Look-ups in named tables: a row name and a column name give one cell, copied from the table.

nesez =
	bez	las	vubiv	dotiz	fikar	fevud	mutuzun	filedi	narovuv
buvo	-5.39	-21.40	-21.53	46.16	-87.79	-1.05	27.02	23.01	8.18
mataz	-27.39	45.17	-21.58	8.70	-28.30	-37.38	38.76	35.63	-21.51
gos	50.16	64.95	57.83	-0.72	45.49	32.00	65.56	-17.08	27.66
ziliben	-39.34	-13.51	3.64	2.45	48.13	91.61	-60.20	-4.80	16.00
fifinad	69.07	37.40	-35.31	-72.86	-1.37	-57.39	39.14	31.41	-3.46
ser	-74.42	7.47	-66.98	-72.15	-82.39	75.44	60.07	7.82	16.02
telip	-32.00	-21.81	65.87	84.60	15.60	18.25	-40.99	0.63	1.08
pado	-24.53	-13.72	67.03	-6.80	4.12	-78.92	-11.03	51.48	-82.04
nuz	24.96	46.51	61.46	83.87	28.14	37.18	-29.85	-58.39	-15.19
ziledu	43.88	30.34	0.04	20.59	46.92	45.66	62.43	-0.16	65.02
litas	-43.42	-21.35	48.89	37.38	-15.92	-6.19	-20.37	-16.31	-72.27
bomurev	16.47	2.64	-49.90	-27.60	33.03	7.69	81.67	57.14	31.80

What is the vubiv of gos in nesez? 57.83
What is the filedi of bomurev in nesez? 57.14
What is the bez of ziledu in nesez? 43.88
What is the las of gos in nesez? 64.95
What is the filedi of telip in nesez? 0.63
What is the bez of fifinad in nesez? 69.07
What is the fevud of fifinad in nesez? -57.39
What is the mutuzun of ser in nesez? 60.07
What is the vubiv of buvo in nesez? -21.53
What is the las of telip in nesez? -21.81
What is the narovuv of ser in nesez? 16.02
What is the filedi of ser in nesez? 7.82
Row with the largest vubiv: pado

nifo:
,pazo,dumule,kiv,rase,mit,guvo,gisat
lobapos,42.153,54.590,45.868,41.784,38.774,47.529,40.503
zibe,64.511,46.636,54.790,30.520,46.703,27.108,37.238
gini,42.585,43.450,63.739,38.268,47.522,36.412,21.840
vip,1.696,41.327,20.300,75.509,25.368,71.598,45.342
bise,44.886,31.776,26.600,28.727,14.394,60.158,64.456
zav,23.747,45.580,54.819,56.403,85.821,31.873,16.504
fab,65.848,37.257,31.581,32.581,41.321,29.098,59.269
ronimub,46.793,37.259,21.893,37.576,21.093,55.881,63.327

What is the gisat of vip in nifo? 45.342
What is the gisat of fab in nifo? 59.269
What is the guvo of zibe in nifo? 27.108
What is the rase of lobapos in nifo? 41.784
What is the gisat of bise in nifo? 64.456
What is the rase of vip in nifo? 75.509
Which row has the largest rase? vip

Table tok
|  | debus | zum |
|---|---|---|
| tiv | 10.6 | 59.4 |
| bopep | 75.8 | 8.3 |
| pozo | 43.8 | 59.9 |
| vitineb | 63.1 | 14.3 |
| rim | 71.9 | 93.1 |

zum of bopep: 8.3
debus of pozo: 43.8
debus of tiv: 10.6
debus of bopep: 75.8
debus of vitineb: 63.1
zum of pozo: 59.9
zum of rim: 93.1
zum of vitineb: 14.3
zum of tiv: 59.4
debus of rim: 71.9

zenife =
	vediz	kimes	lazedi	ratema	zaveg	lib	zat	daf
foragu	28.32	46.91	34.05	42.64	84.41	70.89	78.57	80.69
fotisa	47.47	17.06	86.51	54.54	21.55	28.72	56.95	35.91
fuva	98.05	53.36	85.64	58.17	70.91	49.40	46.48	64.41
pubas	86.54	61.44	73.48	79.18	72.51	49.23	36.47	24.67

pubas, zaveg -> 72.51
fuva, zat -> 46.48
fuva, ratema -> 58.17
foragu, lib -> 70.89
pubas, lib -> 49.23
fuva, lazedi -> 85.64
Row with the largest lib: foragu

Table bekur
columns: las, sema, vufa, mipifus, galug
zimas: [166, 161, 37, 178, 34]
ruvogop: [203, 154, 240, 130, 203]
nibes: [227, 169, 84, 204, 143]

What is the vufa of ruvogop in bekur? 240
What is the las of zimas in bekur? 166
What is the mipifus of ruvogop in bekur? 130
What is the las of nibes in bekur? 227
What is the vufa of zimas in bekur? 37
What is the galug of ruvogop in bekur? 203
What is the vufa of nibes in bekur? 84
What is the las of ruvogop in bekur? 203
What is the sema of zimas in bekur? 161
Row with the largest mipifus: nibes

Table rufadug
	dogo	dires	fub	zugu	dinama	nen
fozali	114	140	94	123	102	107
geter	124	73	108	52	83	123
rupam	108	95	114	57	127	91
zire	116	127	114	108	85	115
gekizam	133	204	97	74	120	116

nen of gekizam: 116
nen of fozali: 107
fub of rupam: 114
dogo of gekizam: 133
dogo of rupam: 108
dinama of zire: 85
fub of zire: 114
zugu of gekizam: 74
dinama of rupam: 127
zugu of rupam: 57
dinama of geter: 83
Row with the largest dires: gekizam

Table pag
fields: sapeluv, bamusuv, bizo, ladit, nol, mokit, minu
mes: [-0.5, -1.7, 3.6, 2.4, -0.6, 0.1, 0.6]
rok: [0.5, 1.6, 3.3, -1.4, 2.3, 0.8, 0.9]
nunudog: [-3.5, -0.8, -0.9, -1.9, -4.3, -0.4, -0.8]
dafamir: [0.4, -0.2, 4.7, 0.2, 1.9, 0.6, -0.2]
ret: [1.0, 0.5, -7.0, 0.1, -2.4, 0.7, 0.7]
tololad: [-1.3, -0.3, -3.5, -0.1, -2.7, -0.3, 0.9]
gepuv: [0.5, 0.5, -2.0, 1.0, -1.7, 1.1, 0.8]
mamibil: [-0.7, -0.9, 5.0, -0.2, 6.9, -1.5, -0.5]
gukide: [0.8, 0.1, -6.1, -0.3, -6.6, -0.4, -0.6]
nezot: [0.1, 0.7, 0.8, 1.9, -2.2, 1.1, -0.9]
dez: [0.5, 0.2, 0.6, 1.8, 1.0, 1.9, 2.1]

nol of mamibil: 6.9
ladit of tololad: -0.1
ladit of gepuv: 1.0
bamusuv of rok: 1.6
sapeluv of tololad: -1.3
bamusuv of gepuv: 0.5
sapeluv of mamibil: -0.7
nol of mes: -0.6
bamusuv of mes: -1.7
bamusuv of gukide: 0.1
Which row has the largest nol? mamibil

